In the data rows, the value 128 means zero.
Here is a table of points, one per row:
115,152,120,112,121,64,103,123,102,132,118,170,118,139,31,136,146,144,128,118,126,110,127,89,177,151,141,160,121,157,159,102
110,155,141,176,145,139,128,145,106,162,163,96,95,84,101,166,176,160,106,110,211,93,75,123,169,100,142,84,142,117,56,191
180,140,62,107,126,96,178,122,121,112,162,139,135,88,144,129,146,94,116,136,113,159,125,134,123,151,157,114,157,99,132,122
138,133,145,159,133,116,112,142,193,110,119,114,112,186,95,154,119,129,149,92,130,105,150,112,129,126,112,136,146,135,46,137
121,137,107,121,75,112,116,160,146,147,131,152,93,170,158,178,69,149,128,163,103,143,140,115,51,106,163,39,125,157,100,109
128,95,106,142,132,164,110,91,124,108,152,140,153,119,38,99,164,144,241,116,156,128,121,134,93,111,113,105,108,92,151,110
135,128,114,116,145,118,96,108,134,79,99,93,138,110,96,142,123,111,45,131,132,152,135,141,86,120,232,107,99,164,185,132
112,121,134,169,198,98,116,145,125,183,147,118,179,186,154,131,137,124,179,154,80,168,113,139,127,145,141,85,127,102,148,112
150,150,153,134,138,141,91,119,96,152,171,159,114,89,154,167,111,152,116,140,140,138,132,147,116,103,104,112,126,100,161,162
117,145,116,144,124,130,100,98,109,126,208,127,113,143,137,126,98,0,116,134,110,116,137,158,140,124,103,100,128,105,138,132
97,140,138,93,125,115,99,86,131,146,151,130,114,115,148,117,89,152,111,103,149,136,130,167,142,158,110,145,103,181,55,116
101,91,150,87,132,91,113,122,120,134,105,142,169,169,75,120,137,88,122,137,213,115,164,182,149,201,108,104,156,99,125,144
181,155,143,125,80,173,123,136,114,91,119,132,156,97,132,138,119,171,140,91,174,70,172,151,89,126,115,131,84,124,202,158
168,117,135,154,132,105,105,105,108,157,70,105,124,103,181,145,157,134,121,132,156,147,118,116,144,121,152,64,173,129,175,129
89,182,154,96,116,135,106,170,116,107,136,114,141,113,149,157,103,135,181,147,97,136,99,132,70,143,109,126,185,202,141,150
67,111,43,40,91,108,136,111,96,131,111,139,135,190,139,151,164,146,88,118,134,77,164,146,134,134,116,126,185,169,128,140
105,128,140,111,124,129,160,144,108,135,216,105,149,98,81,105,152,133,91,160,121,137,168,0,157,126,133,124,151,129,127,144
122,146,156,121,124,138,105,120,141,28,169,153,153,158,116,140,118,166,96,162,182,211,132,186,139,138,76,146,129,116,78,89
148,164,108,142,150,111,137,99,135,50,101,137,88,112,136,31,130,151,151,255,157,100,124,101,158,162,134,129,133,116,100,136
137,135,135,131,120,111,135,72,155,142,82,173,144,63,135,193,139,100,104,128,118,141,128,68,67,135,79,180,93,149,132,95
127,167,136,87,158,85,99,144,96,89,120,108,118,85,120,113,152,122,105,103,93,103,121,124,152,144,120,138,104,75,134,112
111,150,117,209,167,116,187,157,127,118,164,138,129,81,155,193,143,122,121,114,120,67,100,165,148,137,110,127,134,125,91,127
146,101,133,115,156,75,145,107,139,152,102,140,154,105,141,104,83,129,136,106,57,134,153,69,138,140,80,125,90,111,106,73
170,74,160,189,184,103,184,123,120,61,142,145,154,185,146,130,113,100,171,133,196,80,167,130,117,142,174,156,70,173,147,72
88,128,87,129,134,120,123,112,117,111,138,144,125,182,160,187,192,123,94,106,130,141,93,110,94,127,118,198,147,64,143,139
84,123,136,131,156,147,85,113,139,143,145,44,129,129,144,109,177,144,129,112,145,196,154,114,134,143,113,110,140,178,120,130
163,152,100,101,157,200,169,144,132,193,134,148,102,153,128,134,185,95,144,171,124,168,161,132,68,132,154,97,96,119,123,124
110,0,92,139,157,182,112,119,101,103,117,113,98,131,165,159,112,127,180,122,138,120,158,75,117,101,113,145,106,135,85,137
155,100,128,142,203,155,86,140,115,85,63,175,83,135,138,104,155,125,118,104,89,131,126,110,143,132,75,112,133,167,133,138
94,175,131,118,145,104,122,92,112,154,102,122,153,73,153,152,115,148,152,130,182,108,139,129,117,176,80,96,86,183,124,22
129,155,149,139,157,153,77,0,126,160,193,155,163,124,108,125,114,139,125,124,107,87,122,113,108,103,111,108,166,120,105,152
136,154,123,134,120,127,137,137,162,52,105,131,162,85,188,151,130,108,76,110,128,113,115,113,114,100,163,105,133,104,95,145
118,122,142,180,104,91,140,140,122,125,140,107,128,127,131,121,186,159,134,110,62,107,140,171,145,150,117,169,86,144,161,93
155,159,133,107,157,138,142,143,139,163,171,142,148,106,73,111,131,126,169,134,83,135,147,141,99,156,91,144,147,116,172,133
117,132,119,160,98,144,211,155,119,95,107,110,124,101,123,112,96,137,171,82,115,169,165,141,183,89,49,121,154,93,179,142
112,91,98,133,154,111,142,123,154,103,159,150,84,194,125,177,91,151,126,154,112,111,89,74,93,124,117,130,146,124,153,139
136,110,227,115,93,152,158,142,103,72,140,139,126,146,118,142,140,118,135,131,95,102,63,137,158,122,90,106,125,176,124,135
175,89,120,118,93,81,77,131,106,151,102,120,160,162,147,164,67,122,145,155,141,116,108,123,178,152,105,114,168,133,173,152
87,78,112,184,126,128,136,145,122,113,109,86,151,105,119,137,172,140,114,150,108,122,120,139,141,100,128,115,196,143,134,73
145,89,114,149,146,89,149,110,154,129,146,136,129,104,121,140,138,226,116,126,99,172,147,189,116,178,152,97,142,101,141,136
163,133,116,89,140,166,198,132,149,140,74,101,148,155,122,76,109,90,82,125,131,115,126,144,95,142,109,162,176,171,135,147
150,134,125,137,115,190,120,140,142,208,73,155,139,165,105,119,125,120,88,140,146,140,91,112,140,79,126,115,79,113,99,82
103,136,131,124,131,83,153,110,72,121,62,118,122,144,106,127,160,132,81,134,120,103,153,138,94,54,171,135,138,92,145,107
83,106,113,164,90,125,153,131,116,155,124,122,150,141,122,130,114,168,89,133,137,123,73,102,106,143,134,160,95,113,149,152
137,116,147,101,100,97,88,150,116,118,106,60,135,107,136,159,182,113,122,138,51,76,168,127,166,133,149,106,88,151,37,143
104,162,122,128,59,185,158,107,97,98,114,116,191,161,126,110,148,132,123,137,123,108,97,126,163,121,90,106,116,158,137,123
89,127,159,162,99,118,25,181,131,140,107,139,148,113,128,133,132,78,120,149,126,142,139,112,120,121,156,183,153,115,139,64
65,79,124,152,118,124,145,123,113,179,131,160,160,96,140,101,135,119,123,127,120,167,115,164,120,152,157,140,135,189,145,187
46,152,194,150,135,167,170,138,143,120,119,190,111,179,144,92,84,137,101,144,93,115,97,147,165,124,180,114,150,137,136,102
146,95,255,75,133,134,147,151,120,162,125,154,74,120,123,108,172,116,174,142,147,77,158,134,62,100,144,82,163,123,133,109
141,138,172,131,129,135,118,140,94,117,117,127,67,133,153,94,108,104,103,104,128,123,122,121,146,161,121,162,129,130,146,147
133,82,114,125,167,119,113,131,93,98,137,110,52,110,76,142,139,105,117,108,137,121,47,121,123,105,95,124,125,161,153,107
198,118,56,124,95,118,132,108,129,96,163,125,126,125,117,125,176,107,179,130,112,160,77,159,74,157,153,129,164,187,107,115
107,130,163,138,98,138,103,133,107,142,151,136,129,133,165,141,110,138,125,120,128,173,172,118,162,158,136,125,117,107,174,120
132,119,131,50,142,133,163,188,57,167,142,201,125,122,145,133,144,146,140,122,139,96,144,146,125,154,140,140,159,64,103,77
126,118,154,175,100,70,141,146,133,140,156,143,174,160,155,95,150,124,120,148,127,53,117,105,87,134,114,139,87,111,144,217
154,138,133,133,81,170,112,157,105,103,159,135,123,110,151,150,124,126,148,125,121,150,130,88,157,134,210,217,122,134,137,109
116,112,147,106,92,134,76,141,178,89,140,160,130,132,108,143,160,110,128,129,152,167,125,110,136,29,83,138,79,140,138,133
168,136,139,170,137,144,141,99,102,158,103,146,141,151,96,140,136,123,85,130,150,135,155,122,127,133,112,95,66,114,109,109
109,184,85,142,135,147,135,115,154,130,50,138,140,91,157,176,120,112,247,119,134,87,80,104,149,137,155,135,165,83,125,137
133,126,91,143,144,136,89,203,156,143,113,123,179,82,153,126,138,103,124,181,187,145,136,191,140,122,117,117,100,132,144,160
120,113,132,92,149,129,177,140,156,113,112,131,117,113,185,92,151,104,140,105,153,169,183,115,139,159,103,123,133,112,95,171
124,88,191,86,141,151,145,77,168,84,72,101,166,101,133,118,96,136,122,97,130,177,56,133,76,149,142,125,167,78,99,140
134,132,109,113,160,138,76,108,127,164,64,129,107,126,106,90,97,142,156,130,91,121,123,139,127,159,149,143,55,116,111,244
106,146,117,171,66,118,143,115,141,104,120,120,43,116,127,132,95,151,116,131,103,104,178,185,67,88,77,84,118,121,157,144
123,64,105,139,17,132,103,112,154,163,122,127,101,93,141,66,140,140,115,157,148,135,113,135,98,133,104,147,172,18,104,108
93,140,106,116,109,113,76,138,114,69,134,115,127,141,117,116,137,162,160,124,80,143,124,118,140,100,150,106,102,108,151,145
181,108,184,85,111,103,161,174,132,156,136,126,156,118,110,138,127,116,137,124,149,182,21,112,143,171,141,98,96,117,126,151
97,159,142,162,148,146,168,56,122,118,122,132,137,135,168,121,130,115,98,113,105,137,136,103,160,121,141,131,123,126,151,110
145,110,154,164,79,240,124,112,109,126,129,74,110,135,77,200,94,126,102,149,82,105,181,139,157,248,164,142,132,114,129,129
141,191,171,123,99,60,175,71,122,152,98,35,135,179,116,148,145,125,163,130,142,180,165,110,134,84,155,161,159,132,127,164
140,139,62,139,176,145,125,150,117,146,89,138,121,142,117,143,107,142,102,115,177,121,107,94,158,111,94,112,163,168,178,138
177,140,103,149,149,141,109,159,116,134,151,112,167,184,165,61,109,159,103,127,85,124,119,145,105,112,88,137,131,133,112,115
142,125,102,157,118,136,82,122,148,122,165,136,116,111,159,12,119,138,118,6,160,82,114,107,119,149,191,84,154,131,132,86
78,176,112,133,132,90,158,185,114,82,121,110,123,167,130,101,107,113,151,72,148,173,152,98,85,147,146,100,73,93,120,164
216,137,145,98,126,97,115,89,142,155,171,100,143,170,190,127,103,157,143,118,156,124,162,132,193,41,170,155,167,135,147,115
178,142,95,132,156,156,119,167,146,125,126,47,111,120,75,131,89,143,75,114,119,121,141,115,136,126,106,100,168,96,148,84
64,115,85,72,133,163,192,130,131,130,178,91,139,97,112,135,94,136,140,129,170,109,148,107,120,117,184,115,87,138,133,131
107,209,125,136,166,142,73,179,131,142,137,76,119,161,131,124,94,137,150,119,164,100,124,116,61,158,110,207,154,104,98,110
119,124,139,97,123,124,133,148,255,152,149,129,128,133,124,135,185,123,119,128,115,66,138,127,169,141,127,136,111,139,179,120
105,108,139,154,165,110,164,150,147,173,112,118,142,77,74,116,45,106,154,156,126,155,156,182,137,61,145,171,146,137,84,122
120,145,124,57,175,223,117,123,110,142,145,109,139,133,202,134,165,151,144,150,95,130,121,154,168,97,107,138,78,118,143,110
140,109,170,104,214,116,113,150,119,131,163,136,129,104,118,138,122,156,63,141,106,126,133,161,106,95,133,200,145,126,137,175
139,124,107,85,100,112,159,87,131,162,133,109,66,99,134,101,113,118,155,132,140,118,91,212,139,111,142,207,98,151,118,126
116,113,90,72,117,87,121,137,137,111,157,163,132,89,122,140,21,140,121,134,119,123,125,110,163,104,126,84,105,132,131,125
110,144,118,139,99,140,136,148,111,151,117,139,151,116,88,41,142,117,149,108,107,129,109,137,130,84,155,134,120,165,119,119
142,126,93,115,126,115,135,106,140,115,121,119,117,183,86,164,119,127,136,89,114,132,100,188,184,114,164,102,107,71,89,120
192,131,121,155,81,111,141,161,96,168,157,135,155,137,140,122,123,144,110,119,123,146,130,98,104,118,85,141,123,174,46,131
159,156,111,153,125,156,117,127,146,119,97,255,137,113,100,135,148,127,144,104,124,163,199,127,161,132,161,144,185,165,84,179
129,146,134,144,124,99,134,121,143,179,132,129,0,148,146,127,145,126,132,123,153,184,109,116,158,168,107,143,103,150,153,115
There is one direction along which these points spread out most. Take the direction at right angles to it along which they spread out most. Go by this last direction. Where along it does each point below lie, from 0 to 99? The average is 50, and the first point in the table lies past the average. One standard deviation of the points above along it is 16.
101,91,150,87,132,91,113,122,120,134,105,142,169,169,75,120,137,88,122,137,213,115,164,182,149,201,108,104,156,99,125,144 : 44
120,113,132,92,149,129,177,140,156,113,112,131,117,113,185,92,151,104,140,105,153,169,183,115,139,159,103,123,133,112,95,171 : 44
180,140,62,107,126,96,178,122,121,112,162,139,135,88,144,129,146,94,116,136,113,159,125,134,123,151,157,114,157,99,132,122 : 22
150,150,153,134,138,141,91,119,96,152,171,159,114,89,154,167,111,152,116,140,140,138,132,147,116,103,104,112,126,100,161,162 : 63
170,74,160,189,184,103,184,123,120,61,142,145,154,185,146,130,113,100,171,133,196,80,167,130,117,142,174,156,70,173,147,72 : 70
117,145,116,144,124,130,100,98,109,126,208,127,113,143,137,126,98,0,116,134,110,116,137,158,140,124,103,100,128,105,138,132 : 57
127,167,136,87,158,85,99,144,96,89,120,108,118,85,120,113,152,122,105,103,93,103,121,124,152,144,120,138,104,75,134,112 : 52
64,115,85,72,133,163,192,130,131,130,178,91,139,97,112,135,94,136,140,129,170,109,148,107,120,117,184,115,87,138,133,131 : 31
124,88,191,86,141,151,145,77,168,84,72,101,166,101,133,118,96,136,122,97,130,177,56,133,76,149,142,125,167,78,99,140 : 22
192,131,121,155,81,111,141,161,96,168,157,135,155,137,140,122,123,144,110,119,123,146,130,98,104,118,85,141,123,174,46,131 : 69
89,127,159,162,99,118,25,181,131,140,107,139,148,113,128,133,132,78,120,149,126,142,139,112,120,121,156,183,153,115,139,64 : 68
181,108,184,85,111,103,161,174,132,156,136,126,156,118,110,138,127,116,137,124,149,182,21,112,143,171,141,98,96,117,126,151 : 54
111,150,117,209,167,116,187,157,127,118,164,138,129,81,155,193,143,122,121,114,120,67,100,165,148,137,110,127,134,125,91,127 : 57
140,109,170,104,214,116,113,150,119,131,163,136,129,104,118,138,122,156,63,141,106,126,133,161,106,95,133,200,145,126,137,175 : 72
